Each row is where one point has got to under a steady rotation. How many steps took it there?
The counts run from 0 to 903.
[ 99 103 178 102 167 130 117  83 148  82 119  48 125 131 116 136 139 116
 157 111 103 154 125 132 131 130  81 106 116 138 140  96 135 155 169 155
 131 117 108 120 108 148 159] -> 432
[ 94 108 185  83 151  97 118 106 124  94 136  50 124 118 119 136 161 117
 152 129 115 152 120 146 114 107  96 106 127 144 149 118 108 132 163 177
 132 126 128 117 123 161 177] -> 282
[105  97 188  88 162 114 125  99 156  79 126  72 142 161 120 124 147 119
 149 127 119 165 116 126 137 123  84 120 130 133 125 116 130 142 181 177
 155 128 107 131 108 137 157] -> 600
[105 110 184 119 156 137 126  79 168  89 118  81 136 154 132 135 130 109
 164 111 133 140 114 135 126 124  54  99 139 154 124 114 150 166 169 146
 123 118 114 115 136 113 159] -> 851
[ 88 106 189 115 141 126 138  96 176 109 143  78 147  95 142 118 153 110
 152 136 128 133 138 125 118 100  77 117 141 195 140 127 131 114 156 149
 131 123 121  92 146 102 161] -> 389
[ 96 107 161 105 172 134 115  92 150 100 133  71 130 125 108 139 134 103
 170 110 128 140 112 159 128 123  52  90 131 136 135 102 143 160 169 154
  97 110 113 120 110 118 162] -> 341
[ 73 119 210 115 156 107 119 103 142 117 128  64 133 111 131 150 161 138
 153 131  99 133 132 154 101 127  96 117 144 180 149 108 118 120 148 137
 122 129 143  89 116 112 158] -> 724
[ 67 116 199 107 164 136 135 100 166 124 134  94 144 132 135 141 149 116
 154 130 111 139 118 149 127 128  81 112 144 176 124 120 151 127 169 139
 110 124 122  95  99  82 152] -> 406
[ 98 106 161  99 153 133 142 117 175 102 139  98 154 116 116 117 136 106
 171 112 134 129 121 151 135 113  54 135 124 167 117 124 128 141 184 163
 106 138 104 107 114  86 152] -> 243
[108 110 176 108 155 142 138  98 186  93 134  93 146 117 121 118 128 111
 156 115 120 151 137 122 132 112  58 125 125 162 113 124 146 150 188 149
 126 122  94 101 134  93 149] -> 841
[120 114 177  92 147 126 133 106 163  75 113  57 134 121 110 118 130 117
 149 100 103 148 137 126 137 126  72 143 107 155 132 113 109 152 179 168
 133 143 104  98 125 146 160] -> 521
[ 88  87 165 104 151 138 133 108 174  95 141  84 154 126 121 107 151 106
 177 113 137 125 117 148 155 122  57 139 129 174 125 118 123 130 170 162
 130 138  99 121 107  98 141] -> 158
[101 121 188 109 130 107 132 125 171  98 151  93 159 105 127 128 149 116
 175 117 140 120 139 157  95 100  78 134 137 185 131 129 102 137 157 167
 117 132 122  98 153  92 150] -> 470
[103 134 197 118 141 114 119  97 144  90 121  65 127 120 129 157 135 123
 164 115 116 138 140 149  93 111  77  93 135 162 145 108 119 173 157 145
 120 119 130 101 147 134 168] -> 112
[ 85 109 197 111 175  98 111 109 156 111 160  76 145  97 117 143 163 132
 159 128 108 147 138 139  99 105  98 123 130 155 146 101 126 117 160 152
 133 104 123 106 133 101 148] -> 54
[109 129 165  81 164 102 110 110 130  87 128  62 131 140 113 146 145 121
 159 113 126 148 117 179 104 118  80 113 133 123 142 120 106 140 156 183
 115 120 124 110 124 139 169] -> 275
[ 93 126 203 104 142 126 130  92 154  92 106  86 135 164 135 150 128 124
 152 119 113 160 126 151 116 129  72 103 144 152 119 120 141 166 182 153
 116 129 124  99 117 118 158] -> 179
[102 108 171  97 162 131 129  91 168  85 131  94 143 164 130 127 135 110
 151 123 141 151 108 147 132 111  57 109 148 139 118 132 142 144 177 173
 126 114 106 118 124 106 161] -> 89
[ 89 118 176  91 171 118 121 115 152 104 126  75 146 133 100 136 138 121
 159 110  99 148 116 166 141 148  79 141 121 143 128 107 117 143 185 162
 113 140 118 106  80 107 149] -> 503
[106 102 180 121 163 124 124 111 177  95 134  69 157 111 107 121 152 131
 169 101 112 132 137 140 133 134  79 164 128 170 132  94 112 133 164 144
 141 129 111 102 120  83 129] -> 68
[105 113 188 118 163 124 126 107 174  98 143  61 155 100 121 126 154 137
 159 120 115 128 141 134 116 112  85 155 141 177 149 115 120 114 147 149
 144 120 122  82 139  90 144] -> 899
[ 91 111 183  95 134 115 128  94 135  96 122  74 123 128 136 138 134 105
 153 123 123 150 125 141 118 109  70  77 120 155 129 128 131 163 171 162
 110 121 118 121 133 152 179] -> 105
[ 86 116 186 117 153 106 108  95 140 109 139  66 130 115 138 149 160 120
 166 125 131 127 121 166  94 111  86  95 157 166 161 114 116 133 135 152
 116 109 139 105 138 117 166] -> 718
[108 113 192 107 141 111 138 110 164  95 136  60 136  94 130 125 151 123
 147 126 111 139 150 122 106  98  91 137 125 179 149 121 109 120 152 160
 145 132 119  85 144 129 163] -> 296
[ 94 123 176  98 159 121 132 119 176 106 143 107 155 122 114 137 129 117
 167 111 122 137 127 158 120 121  62 127 123 160 112 122 131 156 186 156
  97 128 110  96 119  69 149] -> 328
[ 71 117 180  93 151  95 123 131 139 125 146  87 147 102 114 136 155 118
 170 126 118 131 128 177 113 125  89 121 133 175 139 114 101 115 163 166
 101 136 130 103 105 104 152] -> 645
[ 94 106 201 117 165 105 115  93 155 101 141  49 139 120 135 135 176 132
 158 126 119 135 130 141 106 114  93 129 147 165 162 102 117 114 134 154
 160 111 129 103 141 121 151] -> 214
[109 111 170  91 163 107 114 113 149  79 125  68 144 139 100 136 146 128
 166 104 110 153 123 162 137 141  78 138 111 133 122  99 113 156 187 169
 130 133 109 121 104 119 151] -> 511
[120 116 186  87 132 122 137 115 164  70 116  72 141 135 116 122 130 117
 146 114 114 154 137 127 133 121  76 139 111 156 120 130 114 151 186 178
 136 146 104 103 124 140 158] -> 605
[ 93 106 159 107 144 146 137 102 164  96 115  82 140 145 122 116 132 108
 172 109 135 124 115 160 146 136  47 130 136 169 119 125 124 145 172 165
 109 143 106 104 103 104 150] -> 167
[ 95  97 173 109 152 118 129 111 157 104 141  53 149  95 119 114 161 128
 172 117 122 120 140 151 128 124  87 155 131 188 151 107  93 106 149 159
 134 145 115  97 120 113 142] -> 897
